In the data rows, 50 means zero.
Here are some points:
np.array([44., 67., 46., 48., 61., 67., 66., 41., 49.])
np.array([51., 52., 58., 52., 53., 37., 38., 56., 50.])
np.array([45., 63., 60., 47., 46., 56., 39., 50., 58.])
np.array([61., 28., 36., 56., 31., 23., 54., 57., 53.])
np.array([49., 51., 42., 54., 41., 47., 56., 46., 51.])
np.array([53., 45., 48., 46., 51., 43., 51., 54., 52.])
np.array([60., 31., 42., 62., 46., 26., 30., 57., 57.])
np.array([55., 28., 39., 38., 46., 34., 52., 50., 48.])
np.array([61., 32., 38., 63., 45., 29., 45., 62., 47.])
np.array([65., 38., 30., 68., 48., 25., 48., 68., 50.])
np.array([45., 62., 65., 43., 63., 56., 43., 45., 60.])
np.array([66., 24., 26., 51., 50., 28., 45., 52., 51.])
np.array([47., 56., 53., 59., 59., 51., 40., 59., 60.])
np.array([46., 59., 68., 44., 56., 69., 31., 46., 44.])
np.array([58., 25., 46., 62., 45., 25., 43., 69., 53.])
np.array([60., 30., 57., 51., 54., 55., 49., 48., 59.])
np.array([38., 51., 48., 49., 56., 63., 50., 50., 45.])
np.array([42., 53., 36., 35., 45., 69., 65., 42., 45.])
np.array([39., 64., 55., 40., 58., 70., 68., 43., 54.])
np.array([46., 50., 74., 46., 53., 59., 45., 41., 55.])
np.array([65., 42., 31., 57., 46., 47., 48., 43., 52.])
np.array([39., 49., 60., 41., 42., 57., 56., 46., 60.])
np.array([36., 61., 55., 39., 44., 69., 59., 36., 43.])
Then 10 other points, each followed by its number:
np.array([49., 58., 43., 59., 44., 51., 56., 54., 52.]) 0
np.array([58., 50., 55., 41., 51., 54., 47., 50., 54.]) 1
np.array([47., 53., 56., 42., 43., 52., 57., 40., 40.]) 2
np.array([54., 46., 48., 42., 55., 52., 48., 50., 48.]) 3
np.array([59., 56., 59., 52., 55., 54., 40., 46., 52.]) 4
np.array([56., 56., 47., 57., 67., 55., 37., 49., 42.]) 5
np.array([48., 52., 54., 52., 64., 53., 44., 58., 57.]) 6
np.array([42., 50., 47., 50., 44., 48., 58., 59., 44.]) 7
np.array([39., 61., 45., 44., 49., 68., 68., 38., 41.]) 8
np.array([46., 45., 43., 50., 58., 48., 55., 58., 64.]) 9
Which of these numbered points is nearest to each point below, looking only along the 3 directions in which the first points spread most? Its number follows each.
np.array([42., 60., 63., 47., 54., 53., 58., 49., 53.]) > 1
np.array([48., 61., 46., 58., 52., 51., 40., 57., 53.]) > 5
np.array([65., 34., 45., 78., 56., 35., 49., 55., 53.]) > 9
np.array([55., 51., 63., 48., 57., 45., 52., 48., 52.]) > 1
np.array([52., 64., 48., 48., 50., 59., 60., 49., 54.]) > 0
np.array([61., 21., 35., 86., 41., 26., 32., 64., 50.]) > 9
np.array([49., 72., 48., 35., 58., 78., 64., 19., 45.]) > 8
np.array([62., 45., 48., 68., 50., 23., 44., 59., 57.]) > 9
np.array([50., 48., 55., 65., 57., 46., 39., 53., 50.]) > 6
np.array([41., 61., 38., 27., 43., 70., 72., 40., 38.]) > 8
Now 10 new points, numbered from 0 again:
np.array([50., 47., 49., 50., 50., 52., 49., 58., 51.]) 0
np.array([56., 30., 48., 63., 55., 34., 38., 58., 56.]) 1
np.array([44., 55., 55., 62., 54., 64., 47., 47., 47.]) 2
np.array([62., 32., 51., 73., 45., 31., 21., 64., 51.]) 3
np.array([31., 81., 65., 33., 59., 92., 64., 44., 45.]) 4
np.array([38., 61., 50., 19., 45., 83., 65., 33., 35.]) 5
np.array([61., 46., 57., 49., 47., 43., 29., 51., 59.]) 6
np.array([63., 34., 34., 60., 40., 23., 45., 63., 48.]) 7
np.array([59., 37., 48., 68., 55., 32., 38., 63., 62.]) 8
np.array([61., 41., 37., 51., 41., 30., 38., 60., 50.]) 9
Which of these numbered points is nearest to each point below, looking only along the 3 directions in which the first points spread most? Its number follows each.
np.array([46., 39., 54., 54., 42., 29., 46., 58., 56.]) > 1
np.array([36., 72., 61., 46., 61., 57., 44., 51., 46.]) > 2
np.array([43., 41., 66., 64., 47., 33., 38., 45., 45.]) > 6
np.array([54., 31., 43., 58., 46., 37., 47., 61., 47.]) > 9
np.array([63., 27., 26., 66., 47., 10., 50., 60., 55.]) > 7
np.array([38., 45., 43., 41., 16., 55., 62., 44., 40.]) > 0
np.array([69., 42., 53., 56., 40., 41., 35., 57., 51.]) > 1
np.array([43., 78., 65., 34., 57., 74., 53., 44., 48.]) > 4
np.array([61., 31., 51., 74., 45., 33., 31., 68., 51.]) > 3
np.array([61., 32., 50., 66., 51., 24., 36., 65., 55.]) > 3
